Y: rows in several groups, each row roughly a mix of its group's directions:
Y (108 x 10):
[[-27 -20 -33 -12  21  27   7  -6 -57  14]
 [  6  10 -25 -13   3  11 -67 -12  31 -19]
 [-45  -9  -4  11  53 -23   9  11  16 -31]
 [-23  -2 -20 -34  64  21   2   1 -11  15]
 [ 13 -22 -36  25 -28   4  12  -2 -49 -34]
 [ 27 -34  -4  21 -13  19 -38 -34 -36 -17]
 [-25  -1 -16 -49  51 -10  26 -13 -12   3]
 [-19  -8 -32  17  11  10  -4 -21  63  26]
 [ 15 -28  14 -40  48  33   6  -5 -27   8]
 [ 22 -10 -11  20  -7  67 -21  30   1   6]
 [-17   2   5   3   4 -17  -3  -7  75  28]
 [ -4  42  48   2  -4 -35 -16  16   0 -34]
 [-11  -7 -34  33  21 -20  28 -49  10  23]
 [-17   3 -34 -39 -11  -5  24  11 -49  29]
 [-34  51  -2  38  11 -38  10   4  13  -3]
 [-30   1 -26  31  19  50   5  16  35  13]
 [-31 -31 -20 -20  26 -29 -12  49  13   9]
 [ 11  -6  47   9  52  22   3 -12  25  25]
 [ 12  10 -19  -9  12  61  44  -8 -20  -5]
 [ 16  -2 -11 -36  -1 -17 -35  58 -22  -8]
 [-15 -36 -22  -7  16  19  56  29  12  16]
 [ 28 -50 -24  -8 -12  30   3 -21  14  37]
 [-12 -25 -24  24   1  38 -52  -8 -10  29]
 [ 17 -28   1   7 -45   1 -12  -7  61   0]
 [ 16 -25 -62 -23  18  11  -7  11  26  24]
 [ 34  20  21  24 -37   3 -27 -36 -20 -25]
 [-12   1 -20 -52  35 -36  31   3  12  12]
 [ -2 -25  30  31 -38 -36  18 -19 -21  26]
 [ 27 -42  -1  21  12  51  -8 -25  26   1]
 [ -4  31 -36  52 -29 -14   3 -13  28   4]
 [  4   0 -14  40  13 -25  25 -61 -10   0]
 [ 22 -31 -35  32 -43  -4   6   8 -27 -26]
 [ 10  10  14 -13  53 -26   5  45  -1 -31]
 [-26   8  35  42 -25  13 -33  21  30  12]
 [-17  24   6  42  11   9 -16   1   9 -62]
 [ -3  24 -21 -46  21  25 -10 -46 -10  20]
 [-20 -18 -33  -3  23 -39  -7  44  30 -15]
 [ 15 -19  -9 -42  -1  44 -18 -16 -29 -34]
 [-25 -35   4  25   8 -36  -3 -46  23 -23]
 [ 42 -10  -2 -36 -38   8  22  19  17  36]
 [-43  49  38   5   5  -8  28  19  -4  11]
 [-18   6   0  33   1  45  14  53 -14  19]
 [ 22  26 -11 -43   5  29   9  45 -25  20]
 [ 24 -26 -41  22  13 -40 -40  -7  -5 -12]
 [ -3  37  19 -36 -56   3 -28   2  12  -1]
 [ 38 -22   7 -18 -19 -47  -3 -47   4   2]
 [-23 -32   5  43  11 -11  29  43  -1 -25]
 [ 37  17 -38  53  -6  -1  -9  16  -9 -27]
 [-10  35  57  -2  44 -18   3   9  -4  -1]
 [-14  27  19  -2  29 -17  17 -60  22 -15]
 [ -7 -26  26 -35 -16 -23 -12  28 -40  33]
 [ -6  -8  19  -4  28 -49 -27  37 -36  -2]
 [ -3 -33 -36  36   1  42  21  19  -2  29]
 [ 31 -26   0 -26 -20 -28 -13 -40  38  19]
 [-35  53  30   3  18  10  38  12  -3  -3]
 [ 10   4  21   7 -73  -4  15  20  11  19]
 [ 30  12  13 -50 -16 -16  15 -36 -27  25]
 [-37  40 -16  49 -26   8   1  21   9 -12]
 [-43 -18 -16  59   5  20 -23  -3  13   5]
 [  9  -6 -21  22 -31 -51  26 -24  -9  33]
 [  8  17 -28  37   2  16   7 -49  27 -31]
 [ -1  53  11  32   7  21  32  23  22 -25]
 [ 11 -32 -39  -1  16  38 -33 -15 -32  18]
 [  8 -22   2 -18 -37 -38 -38  12   5  41]
 [-26  42 -19  29 -38 -29  -3 -26  18 -12]
 [-29  11  35  44  -6   6 -42  30  -3  11]
 [ 17 -41  -9  -9 -15  14  62  -3  23  11]
 [-11   2  -3 -13  16  29  -8  43 -40 -46]
 [  4  13  -5  13 -51  49   5 -28  -9  29]
 [  1  -3   0  35 -16  17 -17   3 -68 -17]
 [-16  22   2   4   4   8 -10  65 -24  37]
 [-32  18   6  31  13  -5 -32 -43  39   5]
 [ 16 -35  -5 -33  54 -18  -3 -28   0 -20]
 [  5 -18 -30  -8 -42  11   5 -49 -26  27]
 [-14  -9 -12  23  20  21  14  68  -7 -21]
 [  1  34  -1 -33   6  -5 -37  47 -22  26]
 [ 10 -20   1 -22  11 -32  27  38 -39  35]
 [  1 -11 -24  12 -24  57 -25   6   8 -41]
 [ 10 -15 -15  10   4 -54 -35  39 -24  11]
 [-35  37  17  -2  19  21  17  50   7  25]
 [-17 -32   0  -7 -22   2 -28  -1  57  33]
 [ 28 -12  28  58  12  -7  28 -11 -29   5]
 [-39  50   7 -27   3  12 -13  26 -21 -29]
 [ -2  37   1 -36  13  -4 -29 -53 -16  13]
 [  4 -14 -12  30 -19 -56 -39  16  22   4]
 [  2 -28   1 -17 -25 -36 -17  46 -19  36]
 [-38  11  22 -12  -8 -35  16 -53 -20   9]
 [ -8  14  41   3  29  11  -1  10  45  45]
 [  7 -18   0   8   3  40 -33  26  24 -51]
 [-27  17  -2   5  63  -5 -20  39 -13   5]
 [ 25 -47  -7  47  16  38   1   5  10 -14]
 [-23 -22  -2  10  22   0  56  34  33   8]
 [  0  33  -3 -31  11  10 -21 -61 -23   8]
 [  3 -38 -19 -22  -3   7  32  14 -57  11]
 [ 36  15 -23  18  -7  35  30 -26  19 -39]
 [ 24 -17 -10  10   0  37  44   8 -26 -44]
 [-17 -12 -13 -23  46  51  10  14 -28   6]
 [ -7   6  -5  12  -5 -69 -15  39  -7  14]
 [-24  13 -49 -14  27 -10  10 -20 -36  34]
 [ -8  35  25   1 -35  56  -1   4 -14  23]
 [-28 -11   2 -14  21 -24  29  36  37  38]
 [  6 -16  39   3  -2 -20 -31  33 -52  -3]
 [-26  12   7   1  -9  19  21 -65  33  -5]
 [ -5 -16   6 -17 -26 -25 -16  47 -27  45]
 [ 50 -26  26  -6  -6 -23   1 -49 -11  -6]
 [ -7 -21 -41   0  22  25 -33  24  19 -41]
 [ 46   0   4 -11 -11   6  10 -25  32 -53]
 [-12  18  32  55 -31  30 -18 -15   1 -11]]

one row of each group, then the others: which group is each in?
[ 44 -56   1  37   5  18  12  -9  -5   5] -> G
[-11   9  36 -20 -19 -42  31  -9  43 -11] -> T
[ -1  13  11  13 -14  24  37 -49  24  39] -> Q

[  6 -21 -30  33 -22  -7  35  -9 -11  51] -> G
[  6 -33   5 -61  -8  22  15 -13 -24  25] -> T
[ -2  -9 -38 -52  22 -17  33 -23  14  15] -> T
[ -5   7 -35  44 -38 -38  19 -22  -3   7] -> G
[-13  13   0   6   9 -25 -72  -3 -10 -26] -> Q
[ 28 -19  39  14  10  11 -31  11  45 -29] -> G
[ 31 -24  -6 -42 -36  -9  11  -1  16  43] -> Q
[ -1  22  18  60 -34  -2  12   6  20  29] -> G
[ 12 -47  -9 -13 -15  -7  42  30  36  15] -> Q
[-11  -9 -41 -12 -31  12 -22 -14  56  11] -> G
[  5  18  22 -15  -2 -31   4   7  66  22] -> Q
